In the data rows, 50 means zero.
Here are some points, each followed by its number:
34|51|54|37|78|28|50|44|49|53 0
22|42|99|49|45|06|32|57|74|46 1
45|49|48|58|19|46|61|78|66|55 2
26|35|70|48|30|33|61|62|60|46 3
49|36|12|38|24|55|99|58|40|45 4
33|49|99|54|42|16|18|47|75|52 5
11|25|35|38|35|37|94|46|28|44 6
44|53|86|57|51|52|32|42|55|46 7
42|43|50|52|52|53|46|39|46|50 8
43|43|27|46|30|49|78|57|39|52 9
47|41|68|48|50|62|42|35|47|40 10
36|29|21|45|30|73|99|51|21|45 11
71|68|30|55|63|53|44|54|53|57 12
34|48|64|49|58|41|57|50|54|47 13
30|49|99|52|38|06|34|64|81|50 14
52|47|35|44|46|49|67|47|42|50 15
66|56|38|57|35|64|57|66|51|51 16
33|44|13|42|33|27|99|75|45|63 17
51|52|54|51|50|53|46|44|46|52 18
63|53|50|60|46|58|35|49|54|42 19
44|32|45|46|24|50|72|55|46|41 20
54|60|36|52|60|50|55|60|43|56 21
67|61|46|53|46|58|44|49|60|46 22
35|49|44|48|42|40|69|66|43|54 23
50|50|64|46|52|49|44|42|46|47 24
63|56|43|45|72|62|46|39|48|45 25
78|68|78|67|53|68|09|36|73|46 26
28|45|91|46|62|28|28|30|52|49 27
71|56|20|61|30|72|60|67|52|52 28
46|44|27|47|33|53|73|62|33|50 29
35|44|56|57|15|34|67|79|63|56 30
49|30|12|38|16|61|99|59|40|50 31
42|48|39|46|47|53|65|55|35|44 32
54|64|56|46|88|51|27|33|44|52 33
53|57|53|53|56|53|46|62|56|51 34
27|39|65|37|71|39|62|27|40|48 35
60|70|47|60|68|40|26|57|57|65 36
60|42|68|50|32|74|57|49|54|41 37
54|51|21|42|48|50|78|61|40|56 38
65|57|43|49|70|62|47|39|52|50 39
56|41|22|41|41|66|77|42|39|45 40
41|49|99|50|46|39|11|41|75|37 41
44|61|56|48|59|32|52|73|51|56 42
Which three points above are nearest to each new point? Their numbers follow each, nearest first.
51|42|27|46|42|53|68|48|50|56 15 9 38
53|48|55|54|44|40|55|57|62|50 34 18 13
66|58|32|53|40|67|46|58|41|52 16 28 22
21|51|64|38|59|01|52|55|53|59 0 42 13
39|44|14|43|38|30|88|65|45|57 17 9 38
64|45|35|53|38|87|59|44|31|47 40 16 28
55|60|35|47|61|50|54|58|41|57 21 12 34
38|46|37|46|38|45|66|62|45|53 23 32 9
30|47|75|45|71|20|35|36|55|49 27 0 13
67|61|28|55|64|44|41|54|52|60 12 21 36
79|44|04|55|22|89|79|60|38|51 28 40 31
44|58|34|47|54|38|53|54|44|58 21 15 32
72|60|09|58|40|63|51|66|46|57 28 16 12
60|57|38|60|40|64|57|69|54|47 16 28 22
58|39|60|56|27|71|58|47|63|38 37 19 10
49|54|63|46|89|51|26|30|50|47 33 25 39
45|45|33|50|36|29|73|68|54|56 23 9 29
76|49|01|58|21|85|73|62|42|51 28 40 16
29|41|50|35|73|16|59|39|53|54 0 35 13
50|51|77|53|50|52|32|40|57|39 7 10 24
26|42|61|46|53|39|60|49|33|47 13 35 23
36|47|53|35|72|22|52|37|40|57 0 35 13
41|43|36|45|37|39|74|68|52|55 23 9 29
25|47|52|38|75|24|55|38|44|56 0 35 13
36|62|59|55|58|34|46|61|46|59 42 13 34
72|60|26|54|63|42|39|47|64|57 12 36 22
12|27|52|35|46|36|95|49|29|40 6 23 20
36|36|54|41|53|60|60|38|38|48 8 32 10
56|43|37|56|33|55|43|60|46|53 16 19 18
58|48|33|59|36|56|46|56|55|55 16 22 19
67|41|65|52|32|75|49|44|60|36 37 19 10
54|58|54|55|55|56|42|45|46|54 18 24 34
69|60|08|57|34|61|67|75|50|57 28 16 38
61|69|65|48|89|39|08|28|56|57 33 36 39
34|37|62|42|26|28|62|61|60|48 3 30 20
48|63|65|48|92|32|14|30|57|58 33 36 0
48|42|68|51|54|63|35|33|43|32 10 24 8
53|60|56|45|74|45|29|36|45|58 33 25 24
55|42|30|43|45|51|73|50|45|46 15 40 38
75|70|34|72|60|72|34|61|38|56 12 19 22
40|54|40|51|49|29|59|58|49|53 23 42 21
36|40|14|42|33|35|92|68|32|59 17 9 4
58|62|63|51|88|38|12|29|54|54 33 36 25
54|61|62|53|88|40|14|29|59|55 33 36 39
56|51|82|55|45|51|26|35|68|41 7 41 10
20|27|49|33|48|28|76|39|38|46 6 35 23
18|26|50|38|43|41|91|44|32|43 6 20 23
77|66|07|61|41|64|51|71|48|58 28 16 12
53|67|68|60|67|37|23|50|55|58 36 7 33
63|44|60|53|27|70|57|56|59|40 37 16 22
57|59|32|52|57|46|50|60|48|59 21 12 34
35|34|68|47|36|35|63|60|67|47 3 13 30
44|54|69|49|80|40|27|30|47|45 33 27 24
85|70|19|57|65|79|39|47|51|53 12 39 25
51|60|36|51|63|51|51|54|32|60 21 18 32
65|50|68|55|26|73|52|50|62|41 37 22 19
40|43|62|48|55|40|53|49|50|46 13 24 8
23|36|94|46|52|26|33|34|57|41 27 1 5
36|46|64|45|48|23|49|53|61|50 13 3 42
58|64|55|52|87|51|21|33|52|55 33 36 39
53|57|68|43|88|42|31|29|55|55 33 0 25
53|44|35|45|48|57|67|48|52|47 15 32 40
15|26|50|33|44|37|91|48|30|46 6 23 20
23|39|42|38|59|25|78|53|42|50 23 6 13
35|46|53|42|59|38|60|52|41|52 13 23 0
36|44|61|46|57|39|58|48|41|46 13 24 8
49|49|30|53|54|47|47|54|43|56 21 15 18
55|49|35|48|44|58|61|45|42|46 15 32 40
38|43|52|33|77|23|51|30|57|49 0 35 13
45|54|79|56|48|40|22|56|65|55 7 41 5
62|44|64|59|29|73|41|61|60|51 37 19 16
54|63|57|52|76|44|24|38|51|52 33 36 39
61|53|49|52|49|55|50|48|61|49 22 34 18
77|54|06|60|31|80|72|67|45|54 28 16 40
38|50|57|50|60|41|57|43|51|49 13 8 24
69|56|55|58|49|64|26|45|55|47 19 22 18
65|63|08|64|31|63|58|75|48|56 28 16 38
22|32|46|36|44|38|86|47|30|45 6 23 32
50|38|40|47|26|52|67|47|49|38 20 15 9
70|63|79|55|56|64|06|37|73|45 26 7 41
21|28|44|37|49|36|89|53|28|43 6 23 32
57|48|77|52|54|50|27|41|61|51 7 24 10
58|56|50|61|53|66|31|47|51|47 19 22 18
60|58|65|50|83|43|09|25|54|56 33 36 39
50|66|70|48|90|37|20|32|48|57 33 36 0
45|49|88|56|47|45|27|57|63|44 7 41 5
48|34|59|55|27|64|56|55|52|47 37 20 18
37|46|60|48|52|33|49|51|60|48 13 24 8
65|50|53|57|46|83|37|40|42|45 19 10 22
